(in the rows, 128 means zero)
The rows of Y fall into several groups, and each row is roughly a mix of its group's hidden directions.
Y (138 x 10):
[[ 92  86 127 137  88 119 148 152 136 187]
 [123  65 157 124 130 147 100 132 166  85]
 [ 96 122 134 121 164 141 111 174 162 184]
 [157 149 118 164 135 133 132 177  64 123]
 [154 177 121  98 145 181 121 122  83 127]
 [131 111 106 120 174 153 168 114 136 189]
 [148 150 170 123  99 144 191 164 110 132]
 [101 177 118 125 138 143 158 120 108 194]
 [ 99 197  96 134  84 110 131 114 115 132]
 [ 94 132  79 123 116  78 117 174 114 155]
 [120 106 168 104 148  83  83 139  88 109]
 [111 126 170 176  83  96 124  92 152 133]
 [131  81 198 122 111 123 112 136 120  91]
 [144 187 101 149 120 147 169 152 106 161]
 [136 141 156 129 142  74 105  67 115 101]
 [134  94 111 121 126 139 149  68 186 142]
 [124 135 118 141 107  67 136  60 129 137]
 [126 166 116  87 134 145 126  81  74 151]
 [115  85  91 124 186 158 148 135 136 160]
 [158 157 132  84 122  92 183  99 143 115]
 [ 80 127 142  92 170 119 127 131  75  99]
 [120 116 108 158  76 106 169 162 151 163]
 [154 160 121  70 143 111 175 134 164 136]
 [138 154 149 171  91 101 167 128  88 159]
 [130 137 108  82 141 158 153 199 129 134]
 [175 148 148 168 103  87 161 104 124 153]
 [108 136 112  79 161 193 142 150 122 142]
 [106 170 144 164 117 136 128 154 156 190]
 [ 86 128 110 165  99  65 146 111 107 132]
 [170 105  74 126  81 129 120 124 138  88]
 [162  93 125  96 176 161 121  94 133 163]
 [139 142 106 118 178 157 157 119 141 191]
 [107 126 121 164  84  92 132  73 151 155]
 [113  82 160 109 159 183 142 160 115 141]
 [129 106  78 178 108 121 118 118 179 105]
 [116 153 139 129  75  94 147  98 126  72]
 [ 73  82 142 149 105 170 114 109 105 139]
 [ 76 100 101 112 132  92  90 154 113 162]
 [170 166 137  92 119 140  99 166 147 171]
 [133 173 141 143 144  85 146  97 144 184]
 [ 93 173 165 130 103 101 117  80 141 154]
 [139 117 134 105 120  79 186 145 176 116]
 [142  91 209 112 135 125 113 142 148 129]
 [164 149 144 154 152 164  94  88 129  83]
 [ 95  79  77 156 125  99 129 141 102 101]
 [162 171 168  64 131 128 134 113 112 123]
 [123 135 164 117 151  82 123 105  63 106]
 [122 144 175 138 140 131 162 111 111 197]
 [181 155 151 128 136  80  96 102 148 100]
 [157 163 117 161 104  97  99 163 152 170]
 [ 87 172 167 133 123  98 159 105 169 131]
 [103 162 192 133 139 109 128 100  93 159]
 [146 117 147 134  74  85 151 134 156 176]
 [181 161  95 104 145 159 143 174 121 122]
 [109 105  59 122 115 145 144 119 162 169]
 [140 145 104 132 149  48 141 131 106 101]
 [ 71  99 150 119 139 109 134  90 175 149]
 [147 173 108 146 123 110 145  78 171 163]
 [136  98 111 154 115  91 170 121  64 128]
 [103 142  88 150 123 170 189 119 128 157]
 [141 139 154 150 111  87 115  71 177 134]
 [174 174 144  87 123 136 121 133 153 176]
 [182 139 122 100 155 143 107 187 114 108]
 [140 133 149  52 137 131 116 114 113 175]
 [ 91 176  72 123 112 114  99 105 154 119]
 [ 81  98 169 100 139 124 118 167  87 147]
 [146 147 108 136 122 156  89 187 118  80]
 [137 110  66  99 167 146 111 164 121 102]
 [210 104 143 145 122 113 151 125 141 106]
 [ 80 106 158 122 134  89 152  86 156 158]
 [ 81  83  84  97 146 140 125 154 146 153]
 [ 94  81  98 139 149 181 129 168 124 135]
 [110 137 133 126 119 158 177  62  99 144]
 [168 169  95  76 164 148 144 123 132 142]
 [ 88 104 143 133  97 102 105 138 173  77]
 [114 116 123 126 117  86 175  92 123  69]
 [142 107 101  76 163 163 110 110 172 140]
 [128 122 101 161 177  99 129 119 126 193]
 [151 107 138 158 121 110 154 171  62 135]
 [ 91 140  87 107 170 167 136 150 113 168]
 [ 71 100  99 126 133  79 167 139 136 113]
 [115 120 101 167 141  55 124 117 111 158]
 [161 111 137 126 135 124  89  64 174 137]
 [ 65  87 141 160 129 133 100 100 144 105]
 [101 123 152 160 137 118  82 175 151 172]
 [149 116 165 106 117 125  73 158 108  80]
 [135  89  84 140 147 163 160  78 117 109]
 [ 66 104 125 163 175 156 128 124 147 111]
 [163 162 128 104 139 141 173  76  95 140]
 [126  97  69 144 142  68 141 118 143 114]
 [119 109 127  93 181 178 125 120 168 153]
 [102 152 113 136 107 118 181  87 180 129]
 [100  99 166 128 148  91  80 171 117 115]
 [124 135 158 131 147 151 128  74 150 192]
 [ 94 133 182 127 119 104 102 112 157 181]
 [110 126 114 157 149 151 152  91 121  58]
 [134  78  81 157 147 139 112 133 179 110]
 [111 163 164 145 105  99 119 115 126  60]
 [ 92 113 137 151 159  80 115 113 120  69]
 [154 109  90 153  67 103 105  93 133 131]
 [137 173  60  99 138 136 119 111 161 119]
 [164 103 162 144  94 103 135 135 187 152]
 [184 156  95 104 114 154 128 136 124  75]
 [138 118 164  94 165  78 106 124 111  83]
 [104 164 153 129 142  96 125 202 134 120]
 [111 102 144 117 104  96 123  81  97  72]
 [123  94 135 150  81 106 168 131 168 168]
 [112 174 175 125 109 118  88 129 161  89]
 [165 132 141 143 117 105 103  54 154 134]
 [122 107  80 175 114  91  98 119 162 103]
 [136 151 128  72 171 130  97 171 105 109]
 [ 63 142 178 116 123 121 111 122  96 156]
 [128  94 122 162 124  81  70 149 104 146]
 [137  98  89 122 135 157 128  86 190 142]
 [ 73  91 157  98 146 137 133 166  95 141]
 [141 153 151 100 146 125 150 112 152 202]
 [184 158 112  88  96 107 132 163 120 104]
 [ 88  89 115 175 145 119 157 108  93  98]
 [ 77 107 132 119 134 113  82 157  84 159]
 [ 60  96 127 147 147 112 133 132 148  81]
 [111 139 112 116 131 175 202 111 110 115]
 [128  94 199 143 111 146 156 148  96 136]
 [100 154 172 120 157 173 150 120 141 175]
 [182 145 160 148  91  86 150 123 100 115]
 [150 137 118  72 141 112 162 142 163 178]
 [ 88 124 132 119 124 133 166  94 196 113]
 [162 124 105 111 169 179 128 179 127 149]
 [153 108 103 128 127 135 154  88 200 124]
 [ 88 113 133 126 148 123  85  88 187 135]
 [133 119  99 148 145 127 181 104  96  72]
 [ 76  85 154 137 117 107 107  99 147 170]
 [167 133 163  84 167 108  98 152 134  94]
 [117 143  96 141 133  74 178  83 114 126]
 [114 127 167 102 116 146 134 107  71  77]
 [ 70 108 117 138 140 155 174  93 156 147]
 [172 190 120 101 155 122 122 129 109  88]
 [169 101  73 108 112 116 160 148  95 105]
 [114 128 146 118 156 101 181 101 137 187]]
Here is one row of each group, with its name. Which group are the others in?
[120 139 167 155 137 121 154  96 134 198]  <79>
[127 148 124 152  75 126 195 139 112 151]  <61>
[165 102  91 135 127 127  81 188 130 122]  <5>
[153  96 102  81  85 118 127  85 154 113]  <57>

[122 112  97 115 140  91 106  58 159 134]  <61>
[117 165 146 128 137 102 167 106 140  60]  <57>
[110 122  82 161 107  80 103 172 143 142]  <61>
[119  77  98 152 154 106 103 172  94 114]  <79>
[118  95 137 166  81 125  76 115  90 119]  <57>
[122 169 127 151  99 156 178 104 147 172]  <79>
[ 71 128  74 133 130 143 170 122  96 125]  <61>
[143 159  69 121 141 106 104  96 175 123]  <79>
[137  81  94 128 115 154  96 172 166 104]  <5>
[100  83  88 161 116 141 104 140 165  91]  <79>
[155 151 146  87 123 136 134  78 169 170]  <57>
[100 121  86  81 164 152  89 146 139 102]  <79>
